In the rows, zero is written as 128.
The rows of Y fall into 4 groups, which share some directions, and each row is roughly a mix of its group's hidden directions, except some rows that fit no group.
Y, 164 rows:
88	158	107	80	105	118	109	112	167	117	138	82
113	126	110	99	134	179	124	93	133	146	95	67
132	137	157	119	72	108	122	103	165	179	154	106
162	143	179	164	121	148	151	148	144	182	136	110
73	130	147	105	76	127	125	88	114	98	113	101
195	109	145	162	137	138	128	133	124	175	134	166
141	124	86	163	116	129	159	148	180	115	174	102
147	119	125	158	169	108	203	124	121	120	130	94
173	143	136	159	89	122	80	128	135	178	123	153
91	103	98	129	106	149	118	116	175	104	109	71
80	128	102	101	196	154	105	150	115	129	132	139
88	150	102	84	165	89	107	140	127	93	123	96
180	116	119	132	117	145	134	99	111	181	141	180
106	79	135	129	183	170	131	111	95	117	98	141
98	144	152	93	103	115	180	125	139	79	134	92
149	163	100	99	90	122	108	137	184	126	154	93
89	118	119	97	133	115	167	124	136	64	135	88
102	109	116	97	125	135	173	110	133	54	135	117
109	142	156	144	153	90	181	144	109	73	116	133
166	124	129	164	99	116	80	122	144	171	125	174
122	97	173	142	108	132	117	97	93	152	106	185
127	147	90	96	122	139	121	123	194	146	150	82
118	186	120	126	103	77	108	137	167	138	152	97
117	164	113	123	145	103	167	158	150	121	143	60
154	108	89	152	152	180	122	151	162	152	164	146
153	148	175	158	67	122	126	123	136	173	145	124
123	152	143	149	104	100	61	136	138	132	128	183
148	131	88	123	167	132	78	128	85	137	100	169
149	130	158	164	180	112	143	141	78	163	138	152
131	95	128	147	106	146	163	130	183	134	160	76
84	160	106	105	96	99	101	141	168	102	137	94
102	114	161	112	190	150	138	114	75	113	110	140
132	142	147	149	155	126	70	135	108	170	119	182
95	129	149	96	116	118	185	103	141	120	145	73
126	134	118	160	182	115	180	160	137	86	121	107
113	115	96	96	183	158	158	114	85	117	134	98
82	108	129	145	160	146	127	105	91	94	87	166
115	113	145	116	168	144	186	120	81	94	160	128
102	140	87	97	148	143	141	125	143	138	146	54
95	134	144	94	118	153	171	74	135	136	140	82
96	164	122	116	92	90	67	140	158	118	144	127
90	113	142	102	127	132	107	137	86	80	112	182
129	89	166	117	120	143	127	113	69	120	118	183
109	101	123	141	124	154	105	117	107	92	87	193
179	141	103	139	92	120	177	121	134	154	175	118
173	147	146	145	146	92	137	195	111	147	148	139
102	94	116	115	122	181	100	90	112	113	93	167
118	123	109	104	132	131	190	107	148	86	142	77
119	145	124	92	153	106	189	135	128	117	179	96
177	149	167	153	110	101	142	154	132	183	145	141
145	106	112	92	131	173	159	82	113	160	105	161
103	174	144	117	110	62	143	140	123	108	146	91
72	131	96	106	109	129	94	137	168	80	130	118
130	106	131	178	120	135	97	99	128	116	72	174
108	88	108	87	147	182	142	90	98	136	111	116
140	109	183	153	109	123	164	148	115	190	124	118
121	135	110	105	152	124	164	148	184	124	166	78
134	70	98	87	142	152	100	104	155	140	157	150
183	138	126	149	89	137	143	109	152	181	123	94
124	123	120	102	125	129	196	126	145	107	164	74
110	106	149	114	172	132	187	129	113	87	146	94
101	156	140	159	122	106	55	152	128	119	94	136
73	134	122	85	116	123	153	113	156	86	143	88
173	159	140	147	123	103	99	167	114	180	131	159
158	98	139	166	166	156	118	138	100	160	126	180
187	95	139	145	151	129	179	155	110	145	154	141
161	110	128	132	136	127	210	125	121	119	170	113
116	78	142	143	138	148	98	138	106	97	111	192
132	119	96	129	96	131	156	118	189	102	144	77
156	93	121	148	110	181	103	115	155	149	95	169
172	133	151	172	129	117	118	143	101	158	110	187
163	158	111	123	92	114	61	141	143	131	135	166
171	118	141	166	145	125	109	131	97	153	100	189
143	91	111	138	175	161	124	137	85	98	111	172
138	109	127	82	191	155	167	129	99	119	137	150
137	116	153	138	203	108	134	156	94	164	133	126
167	84	125	175	170	157	156	117	140	157	130	114
60	126	112	89	128	150	103	111	141	90	110	103
179	133	148	172	126	115	127	144	106	162	111	183
114	112	160	141	117	117	137	104	91	69	119	181
134	107	101	125	171	199	135	117	119	151	110	95
188	169	115	142	123	105	157	152	107	169	147	111
120	107	95	126	187	148	168	122	136	79	139	102
128	101	138	154	98	144	104	103	124	129	136	208
75	131	121	109	133	107	159	123	130	73	131	77
174	162	130	115	76	111	112	171	164	127	148	122
183	130	135	158	153	127	143	165	172	172	142	116
121	162	131	119	61	109	74	108	149	149	129	127
165	98	157	143	135	106	178	158	86	113	149	154
75	131	123	78	132	156	126	121	115	83	117	86
110	95	98	120	186	168	156	122	103	92	118	117
101	129	109	94	179	103	164	149	147	86	142	100
100	95	124	104	176	139	171	92	92	123	142	99
152	156	172	167	104	91	97	163	144	160	134	138
130	162	112	126	107	100	75	134	92	143	172	166
96	121	116	101	94	153	156	101	171	117	154	79
125	114	130	139	102	159	141	50	141	148	90	131
90	77	110	118	180	158	151	105	101	107	120	126
163	102	159	140	171	129	125	135	90	154	143	184
176	132	108	145	125	134	113	139	95	158	112	197
100	105	101	111	132	174	93	91	113	100	98	164
118	154	117	147	88	127	62	135	131	140	97	173
153	137	150	182	111	108	92	141	136	149	80	164
89	113	132	93	149	146	165	120	77	80	117	133
110	92	133	134	137	158	102	126	92	196	155	109
130	165	164	154	106	76	121	164	113	175	127	125
165	128	82	153	102	148	180	93	103	122	119	150
167	170	136	137	97	101	92	136	137	184	151	126
103	134	122	89	104	111	149	89	97	124	150	65
157	144	112	119	144	108	163	134	143	144	139	48
160	147	91	140	140	148	69	148	152	173	140	146
91	105	108	115	183	148	169	112	106	112	131	87
78	118	101	113	130	117	89	130	137	68	108	159
99	157	161	115	171	73	104	152	94	131	134	144
178	150	115	130	86	126	91	133	171	167	112	147
140	147	119	174	113	107	69	123	171	161	135	151
104	134	159	156	155	81	176	124	133	81	149	121
129	156	174	110	107	99	123	117	70	118	114	173
178	159	141	135	109	70	137	138	168	126	160	130
102	121	153	148	99	106	91	128	108	91	91	179
89	134	133	122	154	129	156	135	77	82	80	144
150	88	68	95	130	146	127	101	171	136	114	107
113	111	126	106	123	129	191	117	169	108	150	77
72	136	133	98	98	94	90	143	137	90	110	104
100	105	92	87	126	158	151	81	106	90	114	141
74	142	143	142	99	123	75	127	157	105	86	125
94	105	151	97	135	125	185	83	121	112	148	94
63	116	111	84	130	141	116	124	132	79	107	104
120	118	79	104	132	160	109	114	184	134	119	80
89	172	140	107	81	103	127	143	152	102	147	88
78	104	108	128	145	123	108	141	115	62	122	166
187	134	136	142	182	140	148	145	117	175	105	124
132	95	107	144	139	167	134	98	177	176	135	94
148	125	103	157	125	163	83	141	140	129	80	178
153	105	154	129	143	122	210	136	130	119	160	112
128	134	108	139	181	113	92	174	130	107	123	181
103	132	120	106	153	139	59	141	140	124	125	185
107	159	117	121	75	127	83	114	157	151	101	88
169	164	130	163	116	96	110	182	110	151	131	159
106	147	130	103	124	88	167	111	151	83	142	76
159	123	122	146	201	119	135	167	96	132	125	159
87	90	117	139	138	152	183	86	118	105	114	102
142	97	129	91	120	148	180	89	158	154	161	107
97	129	90	123	134	146	83	139	180	150	118	82
151	143	131	157	198	101	146	127	150	156	164	116
156	132	152	160	146	72	110	155	73	138	128	144
169	132	105	136	200	102	121	166	109	144	130	137
110	95	66	115	144	153	137	102	119	72	130	122
118	122	118	122	183	117	118	142	49	122	138	142
81	151	138	115	94	92	73	126	146	93	115	138
150	148	89	98	202	112	129	153	133	140	131	106
134	137	170	126	165	100	112	139	76	139	127	184
162	142	167	140	138	69	172	154	112	114	151	133
74	109	103	105	116	154	73	104	141	99	122	150
169	112	159	140	157	138	138	111	89	173	133	177
100	83	129	92	130	160	127	68	107	100	143	144
178	152	155	150	87	99	125	135	160	168	136	155
158	117	151	119	143	111	182	133	147	149	175	82
151	119	93	146	78	114	88	150	176	135	125	159
181	119	123	149	142	163	177	102	124	173	130	107
115	161	81	107	106	133	60	123	136	149	103	118
140	130	127	162	149	126	180	163	176	86	129	103
164	142	141	137	156	88	189	164	131	113	147	103
158	171	127	133	99	84	117	151	178	105	160	120

One row of each group comes first, with its name. Which group is each row after those in?
135	159	162	153	95	98	80	154	167	143	109	151
(61)
176	143	120	166	105	108	159	135	162	160	159	93
(49)
169	133	177	149	171	111	146	152	93	162	122	144
(41)
151	156	90	160	121	128	77	144	180	118	112	152
(43)

168	155	126	145	119	122	93	147	146	203	134	127
(49)
75	153	105	96	123	123	91	140	146	102	128	76
(41)
76	114	125	98	91	124	158	95	124	79	147	111
(61)
154	169	161	128	75	113	119	113	140	181	137	105
(61)
83	118	113	89	88	131	119	130	141	61	119	127
(49)
170	150	127	115	153	96	140	166	70	160	113	134
(43)
161	113	172	183	125	119	110	99	108	153	105	163
(49)
178	151	152	97	140	116	180	124	89	160	138	128
(49)
73	153	124	98	111	98	125	115	144	85	122	82
(49)
113	100	162	100	129	138	187	104	157	124	163	94
(41)
116	111	175	172	157	119	130	111	132	109	65	113
(41)
100	152	118	133	82	84	113	141	166	79	152	125
(49)
173	149	143	180	119	105	103	141	120	166	93	156
(41)
176	139	135	107	156	119	170	134	115	176	159	91
(41)
